0: Array([ 2.62, -0.79,  0.48, -0.83, -1.16,  0.41, -1.38,  0.74, -2.26, -3.22, -1.99, -1.09, -2.60, -0.21, -2.04, -1.80, -2.33, -2.33, -0.30, -0.11, -1.48, -0.07, -0.38,  0.53])
1: Array([-0.42,  0.75, -0.82, -0.16,  0.22, -0.26,  1.22,  0.60,  0.82, -0.53,  0.42,  1.30,  0.25,  0.08,  1.33, -0.53,  0.89,  0.26, -0.03,  0.90,  1.31, -1.10, -0.23,  0.07])
2: Array([ 0.08,  1.03,  1.30, -0.62,  1.44,  1.02,  0.37, -0.28,  0.37,  1.93,  0.98, -0.22, -1.27, -0.83,  0.55, -0.75,  1.49, -1.36, -0.10,  0.10, -0.30, -0.68, -0.75, -0.98])
3: Array([ 0.63, -1.96,  1.04,  1.12, -0.78, -0.96, -0.30, -0.62, -3.09, -0.08, -0.63, -1.46, -1.42, -0.09, -0.76, -1.94,  0.23,  0.13,  1.70, -0.93, -1.31,  0.09,  1.87, -0.55])
4: Array([-1.42, -0.79, -1.53,  1.57,  1.94,  0.15,  0.41, -0.26,  2.08,  2.12,  0.02,  1.11,  1.99,  1.02,  1.03,  0.13, -0.37, -0.91, -0.75,  1.15,  0.54,  1.96, -1.30, -0.95])
5: Array([-0.29,  0.29, -0.38, -0.23, -0.10,  0.07,  0.34,  0.01, -0.65,  0.04, -0.72, -0.06,  0.92, -0.09, -0.25, -0.32,  0.60, -0.24,  1.03,  0.52, -0.64,  0.00, -0.65,  1.12])
6: Array([ 0.13, -0.26,  0.15, -0.31, -0.59,  1.15, -1.05, -1.07, -0.15, -3.23,  1.25, -1.51,  0.99, -0.04, -0.24,  2.02, -0.44, -0.38, -1.06,  0.47, -0.16, -0.27, -0.58,  2.73])
7: Array([ 1.17, -1.50,  0.73, -0.92, -1.07,  0.43, -0.68, -0.42, -1.18, -3.95, -0.32, -0.10,  0.10,  0.53, -0.25,  0.14, -1.20, -0.16, -0.14,  1.21,  0.35, -0.36,  0.49,  1.43])
8: Array([-0.39, -1.22, -0.35,  0.40, -0.68,  0.64, -0.61, -1.78, -0.77, -1.78, -2.04, -0.25, -0.27, -0.24, -0.96,  0.31, -1.57, -0.19,  1.13, -1.22, -1.50,  2.16, -0.48, -0.41])
9: Array([ 0.49,  2.21,  0.12, -0.56,  1.75,  1.03,  0.63, -0.27, -0.37, -0.12,  0.07,  0.24, -0.96, -0.51,  1.17,  0.22, -1.49, -1.67, -0.89, -3.12,  0.39, -1.16, -1.03,  0.15])
10: Array([-1.31,  0.45,  0.24,  0.99,  0.33, -0.90,  0.84, -0.82,  1.14,  0.19,  2.19,  1.37,  1.26,  0.03,  0.47,  0.26,  1.27,  0.75,  0.13, -0.03,  1.14,  0.82,  0.68, -0.29])
11: Array([ 0.25,  0.96,  1.75, -1.26, -1.28,  0.81, -0.95,  0.55, -1.94, -3.10,  0.36, -0.36, -0.04, -1.09, -0.57,  1.12, -0.76, -0.84, -0.47, -0.92,  0.88, -0.01,  0.13,  1.48])
12: Array([ 0.49,  1.22,  0.36, -1.11, -1.53,  0.34,  0.31,  1.43,  0.17, -0.54,  1.01,  1.05, -0.03,  0.10,  0.34,  0.37,  0.33,  0.37, -0.15, -0.16, -0.07, -1.32,  1.81,  0.42])
13: Array([-0.99, -0.88, -0.51,  1.44,  0.84, -0.73, -0.78, -0.26,  1.17,  1.95, -0.67, -0.70,  0.43,  0.32,  0.04,  0.14,  0.41,  0.01, -0.91,  0.24, -0.31,  0.04, -0.74, -0.73])
14: Array([-0.44, -1.49, -1.27,  0.75,  1.23,  1.25, -1.49, -1.33,  1.17,  1.39, -0.79,  0.19,  0.20,  0.35, -0.50, -0.19, -1.36, -0.29,  0.32,  0.68, -1.07,  1.17, -0.99, -0.12])

Array([ 1.21,  1.47,  0.17,  0.47,  0.22,  0.62, -0.20,  1.52, -1.09,  0.02, -0.72, -1.20, -1.76,  0.99,  0.06,  0.20, -1.03, -1.00, -0.40, -1.33, -0.48, -0.85, -0.08, -0.68]) >> 9 5
Array([-1.30, -1.23, -0.90,  0.12,  1.42, -0.76,  0.41, -1.63,  0.69,  1.10, -0.08, -1.63,  0.84,  0.05,  0.80,  0.61,  1.54,  0.59, -0.66,  0.41,  0.07,  1.28,  0.72, -0.99]) >> 13 10
Array([ 1.00,  0.33,  0.57,  0.56,  0.00, -0.56,  0.01, -0.28, -0.66, -1.22,  0.54,  0.82, -0.70,  0.00,  0.71, -0.67,  0.84,  0.62,  0.63,  0.14, -0.86, -0.05,  1.81, -0.02]) >> 12 5
Array([ 0.00, -1.16, -0.22,  0.50, -0.13, -0.70,  0.83, -0.89,  0.69,  2.57,  0.61, -0.57,  1.02,  0.55,  0.49,  0.20,  0.88,  0.63,  0.24,  0.65, -0.43,  0.45,  0.20, -1.53]) >> 13 10
Array([-1.09,  0.94,  2.37, -2.26,  0.43,  2.65, -0.78, -0.39,  0.56, -1.81,  2.27, -0.50,  2.68, -1.17,  1.14,  2.04, -0.11, -1.94, -1.57, -0.39,  0.24,  0.50, -3.13,  1.70]) >> 6 11
Array([ 0.98, -0.78, -0.77, -0.59, -0.70,  0.61, -1.03, -0.63, -0.95, -1.79,  0.33, -0.93, -0.82, -0.46, -1.65, -0.56, -1.51, -0.04, -0.41, -0.31,  0.07, -1.01,  0.81,  0.99]) >> 7 11
Array([-1.71,  0.30, -1.65,  1.18,  1.16, -0.49,  2.00,  0.82,  2.03,  1.68, -1.74,  0.14,  1.71,  0.32,  1.34,  1.63, -0.29, -0.61, -1.97, -0.29,  2.07,  0.13, -1.41, -0.65]) >> 4 13
Array([-0.48,  0.05,  1.82, -1.53, -1.12,  1.75, -2.03, -0.42, -1.38, -2.70,  0.77, -0.95,  0.29, -1.39, -0.71,  0.84, -0.77,  0.25, -0.34,  0.35, -0.60, -0.76,  0.41,  2.12]) >> 11 6
Array([-2.78, -1.82, -1.82,  1.62, -0.79, -0.47,  0.56, -2.21,  1.14,  0.56, -1.38, -1.19,  2.86,  1.44, -1.09,  1.16,  0.55,  1.65, -0.34,  0.68,  1.16,  0.92, -0.97,  0.37]) >> 13 4
Array([ 0.64, -0.46, -0.47,  1.40, -0.76, -0.29,  0.77, -0.04, -1.66,  0.18, -0.66,  0.11, -0.83,  0.02, -1.51, -1.10,  0.96,  1.19,  1.98, -0.78, -0.37, -0.18,  1.70, -1.36]) >> 3 5
